((12, 13, -7, 36, 1, 6, 9, 12, 6, 1, 1, -1, 5, 1, 0, -10), (6, 9, 3, -20, 5, 2, 9, 18, -8, -10, 2, 7, 20, -2, -3, 8), (0, 2, 0, -7, -2, 1, 5, -4, -6, -9, -4, 1, -10, -1, -4, -4), (6, 0, 5, 7, 1, -9, 3, 1, -8, 0, 8, 8, -4, -2, 2, -4), (1, 1, 1, -8, 17, -5, 14, 16, 4, -16, 4, 4, 14, -9, -1, 1), (12, 19, -8, 31, -3, 4, 7, 13, 9, 9, 2, -5, -3, -7, 0, -5), (5, 16, -4, 28, 3, 6, -1, 22, 3, 2, 0, 8, 3, 12, -4, -5), (-1, 3, 0, -10, -3, 4, 6, -7, -4, -15, -5, 1, -8, -2, -7, -5), (-5, 29, 39, 12, -9, -26, -23, 23, -20, -32, -11, -27, -7, -5, 17, -19), (9, 7, 4, 4, 3, -4, 4, -4, -6, -3, 7, 8, -14, -4, 8, 0), (2, 2, 8, -9, 6, -6, 9, 16, 3, -14, 7, 4, 12, -11, 1, 8), (-12, 34, 42, 12, -19, -23, -24, 15, -10, -29, -12, -24, -11, -7, 15, -23), (3, 7, 3, -12, 14, 0, 8, 17, 8, -10, -1, 5, 14, -19, -1, 5), (7, 2, -13, 5, 1, 0, 4, 8, -6, -22, -4, 2, 13, -15, 2, 7), (12, 14, -2, 30, -1, 6, -1, 9, 6, 6, -3, -5, 13, 10, 7, -4))
Find the entry just right of the smallest entry.
A: -11
The minimum is -32
The entry just left of the largest entry is 34
Find the entry just left of the smallest entry.
A: -20

[[  2  -3  -1   4   5   7  12   5   7 -12   3]
 [  3  -4  -2   3   5   8  12   6   5 -13   3]
 [ 37   5  -6   5  -3  -7   3   7 -21  13 -26]
 [  6  -4  -3   5   6   7  14   7   4 -13   2]
 [ -3   4  -7  10  10   1  -3  -2   3   9  13]
 [-33  -1  23 -17  -6  19 -14  -5  20  -2  17]
 [ -4  15  17   7   3 -13  12  -6  22  10   2]
 [ -9  13  16   4   1 -10   5  -9  21  12   2]]
Rows and columns are numbered from 1.
Read off the entry in row 1 and column 2.
Answer: -3
Read off the entry just right of the smallest entry.
Answer: -1
The entry in the top-left corner -> 2
The entry in the bottom-left corner: -9
The entry in row 1 and column 3: -1
The entry in the bottom-right corner: 2
Read off the entry in row 3 and column 3.
Answer: -6
Read off the entry in row 2 and column 1.
Answer: 3
The entry at row 3, column 2 is 5
The top-right entry is 3
The entry directly below the smallest entry: -4
The entry in row 3 and column 1: 37
The entry directly above the smallest entry: -3
The entry directly above -17 is 10
Read off the entry directly above 21.
Answer: 22
The entry at row 2, column 2 is -4

Questions about the array below.
1) Read off the entry just left of the largest entry.
2) Read off the last entry in the row that holds the smallest entry.
3) Read off the entry just right of the largest entry.
4) Read off the last entry of the largest entry's row.
5) Read off the entry directly above -18.
6) Read off the entry in the top-right corner.
7) Read off the first entry, reading row by row.
8) Read off the bottom-left entry.
[[ -4   2 -15  30   4 -13 -16]
 [ 10   3   1  29   6  -6  -5]
 [ -4   6  -2  22   0 -20 -16]
 [-10  -3 -17  25  12  -5  -1]
 [  3   5 -19  31  -5 -18 -16]
 [  9   6 -15  24  -4 -16 -16]
 [-10  -1 -15  21   6  -9 -16]
 [ -8   3  -4  20  12 -15 -25]
 [  5   6 -15  25   2 -16 -28]
 [ -4  -4  -5  25   4  -3   8]
 [  9   4 -15  32  11  -8   9]]
1) -15
2) -28
3) 11
4) 9
5) -5
6) -16
7) -4
8) 9

Read these off the row that follows.
1) Read off the third entry from the left.
2) Read off the first entry.
3) Read off the entry just right of -34.
4) Read off the 3rd smallest entry.
5) Read off the entry just left of the largest entry.
6) Read off the 1st entry from the right.
[  8  24  14   6  37 -34 -17 -14   7  22   7 -24   0  20 -25  -7]
1) 14
2) 8
3) -17
4) -24
5) 6
6) -7
